[[137 131 152 119 134]
 [131 129 135 128 130]
 [141 133 147 130 138]] ⇒ 135

[110 133 111 132 134 111 157] ⇒ 132

[[127 134 123 122 132 124 130]
 [118 123 136 134 138 131 157]
 [128 103 137 139 135 133 130]] ⇒ 134

[145 117 151 141 140 157  98] ⇒ 141

[ 99 147 152 128 133 104 154] ⇒ 128

[132 123 152 139 105] ⇒ 152

[153 128 110 116 107] ⇒ 110

[137 132  98 113 105 130 125] ⇒ 113

[142  99 154 117 124 131 125] ⇒ 117
---
[119 127 105 122 126] -> 127
[105 114 138 145 145 138] -> 114
[150 112 139 121] -> 112
[119 125 106 133] -> 125
[141 125  99 107] -> 125
[105 106 103 145  98 147 109] -> 106
[127 104 143 137] -> 104
[123 103 116 137 121 126] -> 103
---
[[146 112 130 130 140]
 [109 137 124 122 124]
 [155 125 135 130 134]]	146

[[126 119 121 135 127 128 122]
 [122 112 106 139 123 123 121]
 [132 118 122 134 128 134 117]]	126

[[129 128 129 129]
 [124 157 146 127]
 [130 107 103 128]]	129

[[133 144 113 117 129 101 140]
 [132 137 119 122 130 111 133]
 [123 134 133 118 126 131 134]]	133

[[152 132 138 129 151]
 [122 127 152 134 139]
 [130 130 130 122 122]]	152

[[127 131 125 139 127]
 [139 106 125 116 121]
 [131 131 129 130 127]]	127

[[147 121 126 151 131]
 [140 123 128 141 129]
 [131 126 131 130 128]]	147

[[137 128 120 126]
 [127 106 136 132]
 [135 129 123 126]]	137
---
[157 135 123 140] yields 140
[117 153 143 140 146 141 101] yields 101
[126 129 112 153 110] yields 110
[114 132 127 102 136] yields 136
[115 106 156 152 109 108] yields 108
[130 119 153 132 142 157] yields 157
[119 134 103 138 122] yields 122
[121 109 103 149] yields 149
---
[[108 147 141 119 133 136 136]
 [125 128 125 127 127 132 126]
 [121 142 136 155 107 120 118]]
107

[[120 137 124 127 125 138]
 [122 116 110 136 135 152]
 [141 130 123 128 129 115]]
128

[[135 147 140 110]
 [140 158 118 136]
 [116 113 137 151]]
113

[[126 152 110 137 127 114]
 [126 121 139 139 125 113]
 [135 112 141 122 129 125]]
122

[[121 113 149 155]
 [115 126 122 107]
 [115 122 139 104]]
122

[[115 141 131 134]
 [119 153 125 124]
 [119 153 128 124]]
153
---
[[128 124 100 129 133 126 156 124 131 128 129 132]
 [128 124 125 130 122 133 125 130 125 124 126 130]
 [124 136 129 126 125 132 123 130 131 130 129 131]
 [126 114 135 126 130 128 139 128 132 128 127 138]
 [127 151 136 128 123 129 125 127 125 129 122 133]
 [131 142 118 127 130 126 126 133 126 131 123 127]
 [128 130 127 121 132 133 120 132 129 126 124 122]
 [126 123 117 127 125 134 129 127 127 126 124 137]
 [127 129 129 126 132 120 119 131 130 130 127 132]
 [125 128 136 120 124 125 135 125 124 125 126 134]
 [126 117 132 132 127 126 139 131 128 128 132 135]] --> 131

[[127 130 130 119 131 128]
 [130 121 128 134 127 134]
 [126 129 127 129 129 125]
 [127 124 127 130 129 128]
 [129 124 128 131 128 131]
 [117 142 123 125 133 106]
 [134 123 131 128 125 138]
 [128 131 129 122 129 127]] --> 125

[[124 131 134 120 107 111 122 127 127 144 135 125 124]
 [128 125 102 107 125 118 126 129 126 124 120 127 105]
 [126 131 140 142 133 122 130 126 126 130 123 133 135]
 [148 123 139 122 148 128 134 110 127 128 136 149 133]
 [121 126 140 123 128 130 132 124 129 132 136 137 138]
 [131 117 131 130 123 127 117 125 129 128 109 123 139]
 [127 135 128 127 122 135 126 137 129 130 130 121 128]
 [124 122 125 123 117 134 134 147 127 113 130 143 143]] --> 135

[[137 138 127 137 131 127 122 149 132 115 138 121 123 125]
 [136 127 119 143 133 130 131 124 127 123 130 133 134 127]
 [131 139 106 118 131 126 123 130 132 128 130 134 138 136]
 [133 111 109 140 143 128 125 132 120 124 117 135 128 139]
 [110 143 122 135 129 143 129 123 111 118 120 116 128 136]] --> 136

[[129 132 130 121 123 125 127 122 143 126 130 128 133]
 [131 123 134 136 126 123 120 129 131 135 128 127 120]
 [128 150 132 128 129 125 127 128 136 127 116 117 123]
 [127 129 132 128 127 126 127 130 131 126 131 126 126]
 [129 122 132 130 117 126 137 127 131 127 127 133 129]
 [116 127 136 129 121 114 127 127 116 127 127 124 127]
 [129 127 125 134 126 137 128 129 139 119 129 117 126]
 [124 131 137 129 126 125 123 133 125 117 130 125 125]
 [147 125 133 127 127 126 119 130 126 137 128 126 125]
 [124 128 133 133 134 129 133 128 130 140 132 128 120]
 [128 125 133 120 127 138 127 130 131 124 129 131 128]] --> 123

[[121 122 127 125 122 129 143 131 130 106 141 115 132 127]
 [123 101 140 133 132 128 139 132 148 123 137 112 140 129]
 [131 128 129 128 133 132 139 131 132 111 135 113 132 124]
 [121 132 125 122 125 122 124 125 121 117 130 133 125 127]
 [124 119 141 134 128 111 130 124 122 125 132 135 118 145]] --> 124
---
[128 149 100 148]: 149

[[126 153 103 124 148]
 [157 109 140 139 155]
 [149 129 123 128 131]]: 103

[[102 153 118 151 114]
 [117 106 121 158 117]]: 118

[[151 117 143 139]
 [120 138 141 140]
 [141 129 101 138]]: 117

[124 101 110 114 152]: 110

[[136 142 123 135 118]
 [107 123 130 137 131]
 [106 124 127 137 136]]: 123

[150 135 100 124 125]: 100
---
[104 132 136 150 126] Out: 136

[[125 111 148 120 126]
 [104 126 103 129 117]] Out: 103

[[ 99 127 122 150 135]
 [127 114 132 116 108]] Out: 132

[105 138 154 135 132] Out: 154

[[157 120 114 121 131]
 [148 122 108 128 130]] Out: 108

[140 109 139  99 106] Out: 139

[107 128 129 116 153] Out: 129

[[115 126 127 125 148]
 [157 109 123 140 127]] Out: 123
---
[[157 150 110 147 146 146 101]
 [114 145 137 143 143 143  99]] gives 143

[104 139 150 113 131 119] gives 131

[135 104 147  99 118] gives 99

[126 121 140 119 128 106 105] gives 106

[116 106 134 136 135] gives 136

[[130 123 133 110 137]
 [126 130 117 149 123]
 [132 134 135 115 135]] gives 115
---
[157 127 124 108 121]	121, 157

[116 112 152 117]	117, 116

[142 125 131 125 106]	106, 142

[[134 126 127 129 129 131]
 [135 120 128 125 153 135]
 [149 118 128 133 130 137]]	131, 149

[[103 122 105 111]
 [148 122 144 133]]	111, 148

[104 136 128 112]	112, 104

[120 128 110 135 118 117 107]	107, 120

[118 110 109 150 130 128]	128, 118
---
((136, 144, 144, 144, 98, 145, 131), (155, 121, 119, 121, 133, 119, 133)) ⇒ 144
((145, 132, 134, 144, 155), (107, 131, 118, 123, 106)) ⇒ 132
((132, 116, 136, 132, 134, 150, 145), (135, 121, 139, 136, 137, 117, 116)) ⇒ 116
((155, 156, 152, 101), (153, 154, 150, 103)) ⇒ 156
((145, 110, 145, 109, 146, 146, 110), (153, 142, 153, 142, 154, 154, 142)) ⇒ 110
((143, 129, 130, 152, 130), (131, 122, 123, 131, 124)) ⇒ 129
((114, 110, 146, 146), (108, 126, 139, 150)) ⇒ 110
---
[[144 101 146 133 142]
 [145 131 134 114 111]] → 144, 111

[149 152 155 151 153] → 149, 153

[[136 137  98 135]
 [143 128 131 116]] → 136, 116

[[114 141 113 116 122 131 109]
 [106 139 106 121 124 128 135]] → 114, 135

[[156 113 126 157 149 145 101]
 [135 141 109 109 125 129 145]
 [138 122 146 129  99 134 136]] → 156, 136

[151 139 138 134] → 151, 134

[144 141 106 138] → 144, 138

[129 136 127 152 123 114 132] → 129, 132

[[137 123 127 129 158 131]
 [127 116 129 132 132 129]
 [126 121 131 122 129 132]] → 137, 132
---
[[129 102 122 139 143 124 108]
 [129 101 153 113 125 151 101]] gives 153

[129 148 155 156 144] gives 129

[[110 132 121 128 137 100]
 [126 126 125 132 111 141]] gives 126

[116 116 105 136 130  99 145] gives 105

[143 147 154 149 141 143 139] gives 154

[121 121 152 113 144] gives 121

[[132 114 110 103 117 107]
 [148 151 149 123 151 103]
 [127 151 151 129 148 150]] gives 151

[[126 142 129 149]
 [126 132 129 101]
 [126 142 129 150]] gives 101
---
[[147 134 141 107]
 [121 146 106 107]
 [115 136 111 105]] ans = 136

[[137 109 138 120 137 110 143]
 [131 134 114 104 114 126 152]
 [142 111 146 149 148 115 104]] ans = 111

[[129 132 131 127 129 130 136]
 [128 128 122 131 123 130 107]
 [114 124 132 134 132 127 105]] ans = 124

[[137 126 107 136 133]
 [131 133 127 131 150]
 [117 119 142 118 140]] ans = 119

[[145 115 104 130 139 156 105]
 [128 128 137 133 128 126 133]
 [143 117 105 130 136 154 108]] ans = 117

[[136 123 132 125 135 128]
 [126 136 117 106 126 114]
 [127 132 117 106 126 116]] ans = 132

[[127 109 137 154 121 121 146]
 [127 127 123 128 124 132 129]
 [126 132 107 101 102 120 100]] ans = 132

[[128 124 106 121 122 136]
 [141 121 134 139 135 115]
 [116 148 138 131 121 115]] ans = 148
